In the data rows, the value 128 means zero.
Here is a table of points, one per row:
[182 141 164  63  37 184  96  74 169  73 122 205  50  81 169  88  64 196
  52  72 201  64 158 156  66 152 216  53 216 197 100 158 198  26 159 186
  62 165 164  56 152 164  62 148 219   0 147 211   0 221 188   0 177 225
   0 201 163  32 203 143 104 151 142  47]
[136 133 141 105 112 141 104 127 139 100 145 144  92 140 132 104 151 125
 101 154 115 109 169 105 119 164 106 124 175  97 145 162  88 140 143  82
 154 130  81 160 114  89 167 107 107 159 100 122 160 107 149 153  95 167
 130 105 160 121 120 146 125 125 137 110]
[177 144 159  54  51 179  82  90 164  54 146 196  32 106 160  67 108 181
  33 116 177  51 204 130  58 205 178  45 255 145  97 239 135  34 229 101
  78 229  55  84 204  42 110 189  32  57 189   0  79 241   0 105 192  48
 134 198  38 170 171  53 227 105  79 168]
[167 117 146 109  77 159 121  90 158 109 110 172 101  89 163 111  81 176
  99  74 180 110 107 166 112 106 188 102 114 182 122  77 192  97  81 187
 117  83 188 119  79 186 129  80 225 110  83 240 117 100 207 128  89 198
 135  90 159 148  99 133 169  99 117 144]
[255  94 145 142   0 174 196  17 142 174  73 179 142  15 140 183   6 150
 157   0 153 176 101 109 170 104 174 150 144 141 202  66 140 115  81 118
 177  88  94 161  82 100 171  84 137 101  85 103 106 166 110 110 121 178
 105 139 135 130 151 114 183 105 115 114]
[207 202 105  14  95 100  81 146  79  77 217 116  67 135  57 150 114  87
 112  93  95 150 189  54 153 163 142 141 214 122 202 112 120 104  93 109
 159 103  79 150  73  96 174  81 169  81  81 138 100 171 130  92 105 210
  84 140 144 119 148 115 196 110 111 116]
[102 165 114  96  97 129 127 113 122 120 134 132 120 111 119 134 101 121
 123  99 126 126 144 118 131 134 155 125 160 141 142 124 140 107 122 133
 133 125 105 132 114 116 136 117 136 107 111 124 113 148 129 119 126 153
 118 132 136 119 134 121 150 120 127 120]
[160 182 115  45 109 141 100 135 107  82 179 122  75 140  87 120 115 104
 108 123 113 138 188  71 144 170 130 136 205 105 190 124 116 111 115 111
 157 113  93 156  95 102 171  83 131 110  95 135 116 151 132 105 123 195
 107 129 145 125 135 123 174 116 116 115]
[182 112 146 132  29 149 156  55 147 144  89 167 136  61 135 171  33 155
 139  37 156 151 103 120 158  93 158 145 135 139 171  73 138 126  85 129
 143 100 110 150  91 100 166 101 140 118 110 117 127 148 111 119 126 158
 117 137 125 121 134 118 166 124 118 119]
[159 121 122 151 102 133 148 113 128 144 120 125 137 111 120 147 111 125
 133 113 133 139 122 118 135 123 132 133 129 129 127 121 130 129 130 127
 130 128 128 128 124 127 132 123 136 112 128 130 126 137 132 116 125 131
 121 132 126 127 131 124 135 128 122 123]
[148 186 109  57 101 128  93 126 100  93 166 137  87 130  96 137 100 124
 104  99 137 130 175  73 133 152 141 124 205 122 167 130 122 100 125 104
 158 126  87 150 106 102 167  96 140 100  86 114  98 161 119 110 104 191
 110 113 127 122 138 123 173 104 121 114]
[147 255   0 172  81  38 221  98  48 186 143 111 138  79  84 175  59 122
 127  41 133 147 150  94 147 136 168 120 200 145 179 112 149  84 106 128
 139 118  96 140  93 101 160  88 162  77  96 125  87 175 129  78 120 204
  93 145 139 116 146 112 195 108 109 111]
[104 178 129  51 114 134  83 145 111  85 177 132  88 148  93 124 144 100
 114 129  96 139 172  72 157 154 108 148 180 102 178 114 108 132  97 104
 162 102  99 163  94 113 160  90 154 104  97 143 101 140 148  97 119 176
 101 136 133 122 141 119 159 116 119 117]
[134 141  96 148 126 108 152 127 111 139 126 125 137 121 119 143 112 124
 136 122 124 132 128 123 129 126 133 134 135 132 140 122 134 123 127 133
 130 124 127 123 124 131 127 128 130 121 122 130 118 136 121 122 129 133
 118 136 128 125 135 128 136 124 126 123]
[121 180  88 131  68  99 180  85  91 167 122 126 126  74  97 168  63 127
 134  58 136 139 136  95 140 130 160 120 184 138 162 121 138 100 110 123
 142 110 111 134 104 118 167 104 147  88 107 133  87 156 120 105 127 177
  97 130 133 126 139 125 168 118 119 117]
[157 118 140 118 107 146 113 112 145 108 124 153 102 119 152 107 122 151
  98 115 150 111 137 145 105 140 156  99 145 151 109 144 150  92 139 150
 103 147 149  95 141 144 100 148 154  80 154 150  71 159 134  59 161 148
  77 157 133  88 151 134 107 147 141 103]
[191 125 147 123  51 158 143  68 149 134 101 173 108  66 150 143  56 170
 119  49 167 130 110 136 129  98 178 131 135 172 165  76 163 115  67 160
 142  95 132 145  86 139 159  81 158 107  89 144 117 141 139 119  98 176
 118 123 123 133 132 115 169 115 112 132]
[109 180  88 136  92 106 178 102 100 157 134 119 135  98 108 152  92 124
 129  90 131 143 136 111 138 135 146 131 151 135 153 114 133 107 122 124
 140 127 120 133 119 122 132 117 146 104 111 130 113 152 122 110 121 158
 107 135 130 127 144 116 151 120 123 126]
[189 129 108 167  41 103 192  70  99 174 117 127 152  90  96 176  76 118
 142  78 128 145 144 101 146 136 142 125 178 136 159 116 138 105 112 131
 126 124 106 140 115 119 142 105 142 101 108 133  92 153 133  98 125 179
 106 132 130 132 140 115 167 112 113 126]
[104 159 111 102 142 113 121 141 108 132 148 120 125 120 113 137 121 123
 142 112 125 139 133 115 141 125 132 132 136 132 142 124 138 122 118 128
 127 125 124 126 124 123 129 127 133 121 125 127 117 138 125 114 127 137
 126 133 128 128 138 131 138 128 124 124]
[103 186 104  85 148 104 122 141  98 137 144 115 136 123 107 154 113 120
 138 104 127 141 126 119 135 126 143 125 139 132 143 113 132 122 119 134
 131 127 123 131 120 122 134 113 131 115 124 124 116 144 125 113 130 145
 111 134 131 127 139 120 144 119 124 123]
[154 148 117 103 132 120 122 136 113 120 144 117 114 137 114 124 122 120
 126 118 122 131 133 115 134 130 132 131 144 124 140 128 123 121 124 122
 133 119 118 137 123 121 135 120 134 116 118 120 111 141 130 124 129 143
 123 131 129 122 129 124 136 126 121 123]
There is one direction along which these points spread out most. Take the direction at right angles to it along which they spread out most. Go by this last direction. Where along it does each point below lie, from 0 to 99? The average is 50, and the first point in the table lies past the average. One standard deviation of the points above along it is 16.
[136 133 141 105 112 141 104 127 139 100 145 144  92 140 132 104 151 125
 101 154 115 109 169 105 119 164 106 124 175  97 145 162  88 140 143  82
 154 130  81 160 114  89 167 107 107 159 100 122 160 107 149 153  95 167
 130 105 160 121 120 146 125 125 137 110] 31
[182 112 146 132  29 149 156  55 147 144  89 167 136  61 135 171  33 155
 139  37 156 151 103 120 158  93 158 145 135 139 171  73 138 126  85 129
 143 100 110 150  91 100 166 101 140 118 110 117 127 148 111 119 126 158
 117 137 125 121 134 118 166 124 118 119] 66
[191 125 147 123  51 158 143  68 149 134 101 173 108  66 150 143  56 170
 119  49 167 130 110 136 129  98 178 131 135 172 165  76 163 115  67 160
 142  95 132 145  86 139 159  81 158 107  89 144 117 141 139 119  98 176
 118 123 123 133 132 115 169 115 112 132] 70
[207 202 105  14  95 100  81 146  79  77 217 116  67 135  57 150 114  87
 112  93  95 150 189  54 153 163 142 141 214 122 202 112 120 104  93 109
 159 103  79 150  73  96 174  81 169  81  81 138 100 171 130  92 105 210
  84 140 144 119 148 115 196 110 111 116] 31
[104 178 129  51 114 134  83 145 111  85 177 132  88 148  93 124 144 100
 114 129  96 139 172  72 157 154 108 148 180 102 178 114 108 132  97 104
 162 102  99 163  94 113 160  90 154 104  97 143 101 140 148  97 119 176
 101 136 133 122 141 119 159 116 119 117] 30
[157 118 140 118 107 146 113 112 145 108 124 153 102 119 152 107 122 151
  98 115 150 111 137 145 105 140 156  99 145 151 109 144 150  92 139 150
 103 147 149  95 141 144 100 148 154  80 154 150  71 159 134  59 161 148
  77 157 133  88 151 134 107 147 141 103] 59
[167 117 146 109  77 159 121  90 158 109 110 172 101  89 163 111  81 176
  99  74 180 110 107 166 112 106 188 102 114 182 122  77 192  97  81 187
 117  83 188 119  79 186 129  80 225 110  83 240 117 100 207 128  89 198
 135  90 159 148  99 133 169  99 117 144] 77
[159 121 122 151 102 133 148 113 128 144 120 125 137 111 120 147 111 125
 133 113 133 139 122 118 135 123 132 133 129 129 127 121 130 129 130 127
 130 128 128 128 124 127 132 123 136 112 128 130 126 137 132 116 125 131
 121 132 126 127 131 124 135 128 122 123] 50
